In the data rows, 128 means zero.
How far apart are the two rows of each pair, measured in a hidden way? 0 means very close, and 40 very far. Two or three weighted sums of its numbers give each row a place; it is the straight-line distance between the places.
array([120, 115, 106, 194, 106, 112, 132, 114, 109, 102])
array([131, 136, 111, 149, 196, 100,  98, 228, 118, 255]): 8
array([113, 105, 103, 191, 162, 100,  93, 126, 110, 171])
array([110, 142, 103, 176, 118, 100,  90, 101, 112, 108]): 8
array([114, 102, 108, 102, 113, 136, 129, 124, 143, 163])
array([108, 181, 167, 102, 178, 105,  99,  99, 132, 104]): 25
array([109,  98, 130, 105, 108, 166, 139, 103, 113, 109])
array([248, 168, 136,  98, 113, 120, 123, 103, 110, 101]): 30
array([245, 185, 136, 121, 179, 104,  83,  99, 113, 120])
array([117, 100, 103,  98, 130, 109, 163, 120, 160,  98]): 26
array([124, 105, 110, 100, 155, 114, 155, 255, 110, 255])
array([117, 108, 104, 172, 109,  99, 110, 121, 110, 101]): 23
array([116, 113, 103, 131, 134,  99, 122, 121, 145, 111])
array([119,  98, 110, 132, 110, 113, 155, 104, 126, 115]): 12
array([110, 126, 154, 102, 113, 140, 152, 120, 118, 135])
array([129, 117, 106, 137, 216, 100, 102, 190, 194, 116]): 26
array([117,  99, 141, 100, 107, 182, 195,  99, 255, 108])
array([108, 140, 105, 180, 108, 101,  89, 116, 126, 110]): 28
array([113, 132, 157,  99, 111, 128, 104, 155, 112, 157])
array([125, 152, 103, 171, 188, 102,  84, 113, 114, 170]): 22
array([108, 111, 181, 115, 112, 130, 148, 116, 109, 255])
array([115, 104, 138, 118, 109, 157, 162, 107, 118,  97]): 30
array([110, 106, 104, 151, 160, 101, 106, 255, 109, 199])
array([110,  97, 111, 119, 107, 132, 151, 101, 130, 100]): 14
array([108, 134, 144,  99, 113, 143, 133, 149, 109, 149])
array([121,  97, 139, 167, 115, 122, 186, 131, 149,  98]): 22
array([207, 204, 150, 107, 182,  99,  84,  99, 112,  99])
array([128, 162, 103, 174, 176, 102,  90, 102, 113,  99]): 12
array([117, 154, 103, 121, 252,  99,  87, 255, 116, 184])
array([130, 139, 208, 102, 146, 161, 133, 102, 200, 125]): 25
array([119,  97, 140, 108, 114, 131, 165, 100, 255, 113])
array([121, 104, 103, 109, 114, 180, 186, 156, 127, 161]): 19
array([122, 167, 125, 111, 124, 104, 103, 134, 138, 116])
array([120, 108, 103, 178, 107, 100, 103, 137, 115, 122]): 11
array([137, 175, 118, 130, 183,  99,  84, 104, 109, 142])
array([108, 100, 111, 174, 106, 108, 154, 100, 114, 100]): 28
array([108,  99, 130, 101, 112, 172, 167, 104, 127, 132])
array([109,  98, 108, 110, 116, 153, 131, 137, 116, 141]): 7
array([108, 143, 104, 160, 156, 102,  90,  99, 112,  98])
array([108, 123, 170, 126, 179, 102, 106, 128, 178, 182]): 23
array([121,  99, 106, 154, 107, 106, 147, 133, 110, 132])
array([152, 196, 121,  98, 141, 100,  98, 100, 114, 213]): 29
array([117, 102, 103, 129, 111, 100, 112, 108, 131, 132])
array([149, 104, 127, 100, 110, 180, 139, 130, 112, 129]): 14
array([165, 153, 206, 126, 109, 113, 106, 119, 112, 100])
array([116, 151, 113, 101, 222, 100,  98, 120, 147, 110]): 38
array([108, 151, 255,  98, 110, 167, 153, 148, 144, 136])
array([165, 143, 155, 101, 112, 149, 133, 146, 244, 149]): 11
array([109, 132, 106, 170, 112, 168, 116, 159, 127, 154])
array([115,  98, 122, 116, 113, 168, 182, 108, 149, 109]): 22
array([114, 100, 103, 141, 113, 160, 195, 100, 118, 101])
array([255, 186, 219, 101, 176, 110,  87,  99, 161, 101]): 32
array([115, 102, 104, 119, 115, 156, 144, 148, 115, 151])
array([119,  97, 113, 180, 106, 104, 159, 103, 109, 102]): 21
array([119, 102, 104, 134, 126, 100, 132, 128, 149, 108])
array([108, 101, 103, 172, 162, 101, 122, 255, 122, 177]): 12
array([108,  97, 107, 119, 114, 154, 136, 134, 110, 134])
array([114, 100, 140, 104, 110, 140, 152, 111, 116, 118]): 12
array([115, 131, 103, 146, 206, 100,  93, 255, 119, 105])
array([113, 212, 167,  98, 118, 108, 101, 119, 114, 116]): 27
array([188, 193, 249,  99, 145, 127, 104,  99, 128, 106])
array([142, 102, 109, 163, 126, 148, 110, 107, 115,  98]): 22
array([110, 166, 132,  98, 108, 119, 101, 125, 110, 157])
array([115, 122, 107, 167, 137, 100,  94, 133, 111,  97]): 16
array([108, 189, 170, 104, 130, 104, 108, 103, 121, 101])
array([112, 155, 103, 136, 181, 100,  97, 112, 110, 171]): 15
array([111, 162, 160, 139, 108, 104, 131, 137, 116, 103])
array([118,  97, 110, 128, 116, 187, 181, 136, 111, 147]): 23
array([109, 143, 150, 101, 111, 147, 118, 134, 110, 153])
array([117, 102, 171, 100, 112, 220, 191, 115, 144, 143]): 16
array([109, 150, 103, 140, 128, 100, 108, 108, 112, 102])
array([118, 105, 107, 172, 108, 102, 118, 103, 110, 103]): 15
array([115, 116, 137, 103, 110, 210, 157, 152, 176, 158])
array([144, 206, 145, 106, 188, 101,  93, 101, 116,  99]): 29
array([111, 117, 103, 196, 113, 100,  87, 110, 124,  98])
array([136, 175, 134, 143, 142,  99,  84, 100, 110, 118]): 11
array([108, 118, 160,  99, 106, 160, 116, 131, 125, 120])
array([120, 111, 103, 141, 114, 105, 122, 102, 110, 105]): 18
array([111, 128, 119, 102, 209, 114, 131, 136, 255, 169])
array([109, 137, 103, 159, 116, 102,  89, 110, 111, 107]): 11
array([108, 103, 110, 165, 106, 111, 157,  99, 114, 100])
array([124,  99, 103, 150, 139, 159, 130, 100, 119, 120]): 21
array([145, 171, 204,  99, 144, 126,  87, 113, 148, 103])
array([108,  98, 108, 205, 106, 128, 128,  99, 112, 110]): 13
array([108, 171, 177,  99, 118, 132, 131, 107, 116, 114])
array([108, 137, 107, 116, 106, 105, 104, 131, 118, 125]): 5
array([171,  97, 120, 100, 148, 163, 134, 129, 255, 117])
array([108, 108, 109, 161, 131, 100, 117, 113, 111,  97]): 16
array([113, 168, 128, 117, 128, 110, 123, 109, 114, 106])
array([112, 101, 134, 106, 106, 169, 171, 114, 125, 103]): 20
array([112, 118, 103, 199, 153, 100, 108, 127, 109, 126])
array([155, 147, 104, 162, 173, 102,  84, 120, 110, 103]): 9
array([118, 122, 103, 200, 113, 100, 131, 127, 111, 144])
array([129, 105, 103, 122, 163, 125, 149, 173, 179, 109]): 21
array([116, 101, 114, 114, 115, 119, 174, 123, 111, 104])
array([113,  98, 127, 101, 115, 188, 159, 131, 115, 144]): 19
array([120,  98, 109, 118, 110, 154, 175, 107, 117, 126])
array([110, 140, 221, 155, 111, 106, 129, 120, 125, 122]): 32
array([108, 146, 103, 158, 160, 102,  87, 104, 116,  97])
array([108, 130, 105, 162, 133,  99, 107,  99, 110, 100]): 12
array([109, 102, 128,  98, 115, 175, 165, 134, 113, 144])
array([130, 139, 103, 160, 160, 100,  89, 115, 110,  98]): 24
array([115, 118, 147, 100, 106, 161, 109, 124, 114, 150])
array([110, 101, 108, 179, 153, 100, 122, 180, 115, 154]): 16
array([109, 153, 113, 115, 145, 100, 102, 105, 112,  97])
array([121,  99, 109, 205, 106, 132, 172,  99, 110, 108]): 24
array([111, 101, 105, 100, 112, 176, 164, 142, 109, 121])
array([195, 133, 136,  98, 120, 182,  91, 100, 115,  97]): 16
array([112, 102, 143, 111, 110, 147, 143, 107, 114, 114])
array([118, 152, 106, 191, 110, 104,  88, 143, 124, 134]): 22
array([111, 138, 104, 180, 160, 103,  96, 119, 110, 141])
array([255, 163, 111, 118, 166, 100, 100, 101, 110, 141]): 23
array([108, 208, 159, 104, 148, 144, 138, 119, 135, 120])
array([108, 119, 103, 128, 107, 100, 132, 139, 114, 158]): 28
array([226, 212, 165, 105, 168, 102,  83, 101, 109, 115])
array([155, 187, 107, 108, 147,  99, 107,  99, 110, 182]): 23
array([120, 100, 109, 184, 106, 104, 144, 100, 115, 117])
array([108, 108, 104, 168, 184, 101, 106, 120, 124, 112]): 24
array([108,  98, 104, 193, 128, 129, 133, 106, 117, 102])
array([116, 102, 103, 135, 115, 131, 133, 146, 124, 150]): 10
array([116, 113, 109, 159, 110, 100, 118,  99, 112, 100])
array([185, 174, 166, 117, 187,  99,  91, 135, 125, 187]): 10
array([110, 108, 147, 102, 114, 171, 151, 130, 116, 146])
array([109, 123, 126, 103, 120, 124, 143, 100, 125, 109]): 8
array([109, 108, 108, 155, 122,  99, 125, 100, 109, 139])
array([153, 161, 175, 109, 211, 100,  96, 228, 138, 174]): 25
array([118, 116, 103, 162, 146,  99, 120, 159, 118, 110])
array([160, 176, 141, 129, 106,  99,  83, 144, 121, 124]): 9
array([116,  97, 152, 105, 113, 166, 171, 121, 145, 108])
array([164, 152, 116, 113, 167, 118,  96, 106, 111,  99]): 25
array([111, 158, 116, 106, 110, 107, 102, 136, 111, 148])
array([170, 124, 103, 154, 172, 100,  83, 103, 124, 139]): 6
array([136, 117, 123, 101, 111, 174, 157, 131, 121, 147])
array([124, 105, 116, 120, 109, 150, 167, 101, 110, 107]): 4
array([120,  99, 109, 108, 113, 120, 164, 152, 111, 140])
array([121,  97, 106, 114, 109, 109, 167, 139, 117, 105]): 3
array([110,  99, 106, 137, 107, 164, 170, 100, 110, 100])
array([109, 140, 107, 141, 200, 100,  96, 255, 111, 100]): 33
array([114, 116, 134, 157, 113, 100, 100, 115, 120, 237])
array([114, 100, 111, 143, 106, 145, 175, 113, 111,  98]): 18
array([111, 151, 133, 100, 106, 120, 114, 155, 121, 144])
array([221, 132, 183, 131, 112, 127, 103, 102, 116, 105]): 24
array([161, 115, 164, 140, 107, 114, 110, 117, 110, 100])
array([111, 145, 118, 102, 109, 142, 160, 127, 109, 121]): 25
array([140, 164, 148, 111, 177, 102,  84,  99, 109, 115])
array([110, 153, 219, 101, 106, 148, 134, 102, 131, 109]): 21
array([108, 130, 119,  98, 114, 142, 124, 149, 111, 150])
array([114, 107, 140, 132, 116, 135, 145, 155, 109, 152]): 16
array([114, 147, 116,  98, 114, 118, 138, 150, 109, 146])
array([118, 105, 139,  99, 114, 177, 165, 121, 110, 113]): 16
array([135, 128, 163, 101, 118, 154, 129, 132, 255, 138])
array([116,  99, 103, 181, 107, 127, 182, 127, 125, 181]): 31
array([144, 157, 114,  99, 111, 138, 134, 143, 109, 137])
array([110,  98, 103, 110, 106, 128, 125, 107, 110, 110]): 9
array([109, 100, 110, 110, 116, 159, 144, 145, 110, 153])
array([163, 175, 227, 105, 161, 104, 100, 143, 122, 186]): 29
array([115, 120, 193, 100, 111, 131, 142, 122, 255, 136])
array([243, 153, 199, 108, 108, 110,  98, 105, 112, 102]): 19
array([108, 174, 130, 113, 185, 101, 102, 124, 114, 124])
array([146, 155, 192, 102, 138, 163, 102, 101, 147,  98]): 20
array([120,  99, 108, 107, 113, 177, 192, 129, 218, 127])
array([128, 159, 122, 125, 175, 100,  97, 113, 120, 135]): 25
array([110, 102, 160,  99, 112, 190, 160, 109, 123, 117])
array([111, 113, 105, 177, 115, 101, 117, 109, 114, 175]): 27
array([141, 100, 109, 102, 125, 148, 147, 129, 157, 105])
array([120,  97, 112, 175, 107, 103, 147,  99, 110, 108]): 18
array([110,  97, 113, 122, 106, 148, 149, 113, 119,  97])
array([149, 112, 163, 107, 122, 133, 125, 126, 121, 116]): 13
array([109, 158, 108,  98, 107, 112, 119, 142, 112, 107])
array([117, 108, 121, 199, 119, 102,  92, 100, 110, 138]): 14
array([121,  99, 103, 192, 114, 145, 138, 156, 123, 149])
array([109, 101, 117, 149, 146, 101, 104, 233, 120, 146]): 11
array([121, 102, 112, 159, 111, 134, 193,  99, 111, 117])
array([157, 114, 106, 102, 107, 106, 163, 139, 169, 160]): 9
array([124, 115, 193,  98, 106, 181, 166, 100, 138, 118])
array([153,  97, 108, 135, 111, 181, 124, 116, 110, 126]): 15
array([125, 194, 150, 102, 143, 109, 101, 104, 113, 106])
array([113, 119, 103, 175, 170, 101,  94, 163, 109, 175]): 9
